Each path is a new rotation, seen through one point. The rows after it are directions, each followed by how far the rotation turns it, in degrees a step (0 if it stays put).
Each turn is a multiple of 5 degrees from 10 to 175, or 0.
Each row of a path follows its step; steps can be skipped.
path 1
step 0: [ -9 -13  -7 -15   5  -7 -13   0 -12  17  -5 -13 -21  15  -8   4   0  10
  12  -5  -5  -6  -8  22  14  10  -2   4   6 -24   4  11 -21  24  -8  -5
 -17 -11 -12   6   0 -40 -19  33  13 -15  -9  15  31   7  27   4]
step 1: [-14  16  25   2 -10   8   0   7  19  -3  13   5   3 -23 -19   7  -7   2
 -12 -41  -2  32 -28  -8   0 -13  -8   9 -13  13   9 -10  -4  -2  20  11
   0 -27  -6   9 -15  -1  16  -3 -20 -24 -15  23  14   4 -14   5]
step 2: [ -4  10   5  -9  32  16 -21   4   7  -1  12  17 -12   5 -18   1   4  -7
 -19  18  22   3   7  -7 -15  15 -11  31  31  19   5  16  10  -7   0 -19
  32   8  33   2   8  15  14   5   7   7  19   0   0  14  -2   3]
step 3: [ 16 -38 -21   0   6   9  13   4 -15  11 -10 -18 -22  -8 -14 -13   9  -2
  12 -12  -8 -14   1   2   7  36  -1   9 -34 -19 -12  13  -1   0 -26 -14
   4   1  21  17  13 -15 -12  -8  -1   0 -20  15   6  19   6  10]
step 4: [-13   9   0   1 -19  25  17  16  10 -19  22   2 -22 -36 -11   8   3   4
   0 -26 -22  16  12  12  -8   9  21 -13   0  -7  21 -10 -20  18   9  -7
   5 -17 -11 -20 -26  -7  -5  12  -7  11   2   9   6 -23   8 -13]
step 5: [-17 -17  -9   5  36  10 -16 -11  11  13  15   9 -15  11  10 -17 -14 -32
  -4  -1  26  12 -10 -18   0 -11   2   8  28  13  -2  -7   0 -40  15   3
   1  -5   5  -2 -10   4   5  17  -2   0   3  18  15 -25  13  -7]
step 6: [ -1   5 -29   5 -14  23  13   1 -37   8 -12 -18  11  10  -2  -6   1   2
  -3 -17  23  -1  -1   9 -18  -4 -10   4   6   7   3   3  14   7  -9 -13
   0  -1  36  33  -1   1  -8 -21 -14 -15  -7   5  14  21  28  26]
step 7: [  3   3  -8  21 -26  14  17   3   6   1  19  16  -3   0 -41  -1 -18  18
   2 -11   2 -11  32 -11  15  20   5   0  -6 -24 -18 -10 -17  13  -2 -19
   6  -2 -13 -24 -21  11  23   6  -9  -4  15   5   9  17  -8   2]
step 8: [ 18 -11  -9   3  25 -10  -4  30  14  -6  30  10 -11   3  14 -14  12  -4
 -12 -14   0  24  13 -17  33   9 -18   0  20   1  19  22 -10 -20 -12  -1
  -8   4  -9   8  -8   8 -14  14  -5  -9  -7 -16  12 -24  11 -21]
step 9: [ -3  10 -14 -13 -17  -5   6 -25 -11  15  -4 -10 -16  -3 -10 -20  11 -14
 -24 -20  20 -13  -6  -4 -33   3 -18   4   9   0  19  -6  26  11 -15  15
  -6 -12  -7  -1  12  16 -12 -20   8   5 -26  15  21 -24   9  13]
step 10: [ 19  10 -24   4 -19  14 -13  10   0  11   0 -14  22  19 -29 -16 -10  -4
 -12  11   9   2   3   6 -13  14  21  24 -13 -18   0 -22 -19   8  45 -19
   2  -3   8   1 -16  10  -1  14 -18   9   3  -5  -3  -3 -20   4]
[  7   4  -4   4   2   6   1  -8  -9  -3   7  -5  -5  -3   8   4   3   3
  -1   1  -6   5  -7  -2   2   1  -2   0  -3  -2  -1  -1   4   0  -5  10
  -1   0   3   1  -4  -3  -1  -1   0  -9 -10  -4   0   3  -1   5] | 135
[ -4   2  -2  -1   0  -2  13   4  -3  -3  -5   5   5  -4   3   7   3   3
  -4  -8   0   4   3   0  -6   7  -1  -5  -3   7   4   0   7   2   5   1
  -2   0  -5   5  -1   0   2 -11   2   1  -5   6  -1   3   2  -4] | 140
[ -3  -1   9  -2 -13   0  -2  -4   3  -5   5   1   1  -4   3  -8  -2   4
  -1  -1   1  -8  -2   0   0  -1   4  -5  -4  -2   1   2   2   4   2  -7
  -2   2   2   1   7  -1  -5  -3  -5  -4 -10   5   1   1   6   7] | 125
[  0   3   3  -2   4  -4  16  -2   7  -5   3   6  -4   9   4  -2   2 -10
  -2   6   0   1   0   3   1   4   4   6   2   4  -2   5  -1  -5   0  -3
   0  -1   1   0   1  -2   2   1   0  -9   1  -5  -3  -4   3   8] | 120
[  3   0   0  -7   2  -1   0   4   1  -2   1   7  -1   6   5  -9   2  -1
  -5  -2   0   4   6  10   5  -1   0 -11  -2  -7  -5  -1   1   1  -4   5
   6  -5   7  -5  -3   0   3  -3   0   6  -2   2   1  10  -2  -1] | 85
path 2
step 0: [-26  -4 -10  -4   4  16  -2   4  -5 -19  -9  -2  13 -10  26  11   8  20
  21  -1  -5  20  -2 -17 -27  -4  13  10  16  19 -23   9  -4 -18  13  -6
  18  22   8  38   4 -12  -7  -4  -2  28   7  -5  12 -21  -3  -2]
step 1: [  8 -16   0  -2   2  10 -28 -17  -6 -22  -4  20  15  -7   1   3 -12 -10
  -6 -42  -9  -2  -6   6  10  -2  -3  -9  19 -20  -3 -13 -18 -10 -20 -14
  20  -2   1  29 -16   3   4 -30  13 -24 -18  -3   3 -15  11  -4]
step 2: [ -5 -22  13  24  -2  11   7 -14  18  -1   7   1 -10   5 -29  -7  19  -4
   7  -2   8   6   9   7  -6 -18   0  10   7  -7 -21   0  21 -28  -9  -5
  13 -30 -13   1 -20   8  -7 -25 -19 -11  -3  24 -14  20 -29  -1]
step 3: [-21   9  22  -6  -2 -29  21 -25  29   3  -4  -4 -10   5  -4 -16   5  18
 -35 -17 -25  -5  17   3 -13  -6   2   0  12   3   6   2 -15   7 -11  17
  16  -1 -14 -10  15 -16  -9   6  -2   7   9  23   1 -15 -13  23]
step 4: [ -1  -1   0 -30 -18  -6   4 -29  13   6  -4 -15  14   9 -20   0  -1   4
  -7  23  14   1 -25 -11 -14 -17  -4 -21  -2  13  12 -24 -31  -6  18   2
 -13 -15   4  12  -1  -7  34 -19   6  22  10 -11   2  -4  -2   5]
step 5: [ -8   7  13  -9 -10 -14 -15 -24 -15 -13  14  18   2  14  12  -2 -25   3
  19   6   3  11 -20  -2  -9 -21  -5  20 -10   2  17  -5  -1  20  -1 -14
 -10 -24  19  20  -4   2 -11  22   8 -13  16  28  11  29   9 -14]
step 6: [ 31  -8  13   6  23 -19   6  -1   3 -12  15   5   1   2  -4  17   1 -26
  15  15 -30  15  16   1  -3  -3   9   8 -11 -10 -19  -4 -13   9  -1   1
   0 -37  24 -27   7  17 -12   4  25   4   4 -11   4 -15  -9 -12]
step 7: [  7  28  29  11  15  30   3  16 -20  14  -2  10  -6 -15 -14   8   2  12
 -16   3   0  10  -5  10 -16 -11   5  13   9  12  -9   6 -29   0  13  -8
 -16  -1   7 -13  26   5 -34 -23 -17  22   4  -4  -4   0  13   7]
step 8: [-19   8  -8   8 -15  20   4  -9   1 -20 -14  16  13 -16  12  11   7  -6
 -13  17   7 -13  33 -20 -18  -8  22 -18   4 -20 -11   3 -13  -3  14  15
   5  24   9  24  12   3  -4  -9  16   2   6   6   4   7  33 -20]
step 9: [  9  -4  18  -7  22  -5  10   7   7 -16 -10  33  27  20 -21  13  14 -34
   9  -5  28  -2 -15  -5   7  20  -6  -6   7  -3   5   8  -4   3  10  -7
  21  12  -7  25 -24   6 -10 -13   2 -21 -11  19  11  -3   9   5]
step 10: [  9  -3  24  -4  38  10 -11  -9  17 -34  12 -10  -5   1 -16  16  15  14
 -19  -4   2  32  12   4  16  -8   3   2  12  -3 -13   0  32 -15  -6  13
  -6   7 -14   4 -15 -20  -2  14   5   1  12  10 -11  23 -13   9]
[ -3 -10   1   5  -2   0   0  -3  -1  -2  -5   6  -1   4   4  -4  -6   1
  -3  -7   5   3  -4  -5  -5   7   0  -5   3   4   4  -1   2  -1   1  -1
  -8   5   6   1   2  12   8  -5   4   1   5   2   1   0   3  -7] | 95
[  1   0   0   1   0   6   0  10   5   4   2   2   0   9  -8  -1   0  -5
   2  -1   1   2 -12  -5   4  -2  -1   2  -5   0   1   1  -2   2   1   8
   2  -4  -2   0  -3   1   1 -12 -11   5   4  -5   3   1   1  -3] | 145
[-11  -4   3   3  -9  -3   6   5  -3  -2  -3   2  -6  -1  -1  -4  -4   0
   5   6  -3  -6   4  -7  -2  -4   0   4  -2   0  -3   4  11  -1   3   5
   2  -6  -2   5   1  -2  -5   4   0  -4   2   3  -2   4   4  -9] | 125
[ -5  -6   1  -5   2   1   0  -3  -7 -12   4   7  -2  -3   1   9  -1   1
   8  -1   1   6 -10  -2   7  -2  -1  -6   0   4   1  -5  -2   0   1   1
   6   0  -4  -2  -3  -2   1  10   0  -3   1  -7   4   1  -1   0] | 80
[ 0 -3 -5  6 -1  5 -4 -5  4 -6 -1 -9  2 -3  2  0  9 -2  3 12  1  6  6 -6
  0 -1  2 -4 -5 -1 -8 -2  2 -5  3  4 -1 -1  6 -4 -5  0  9 -1  1  4  4 -2
 -2 -1 -5 -2] | 175
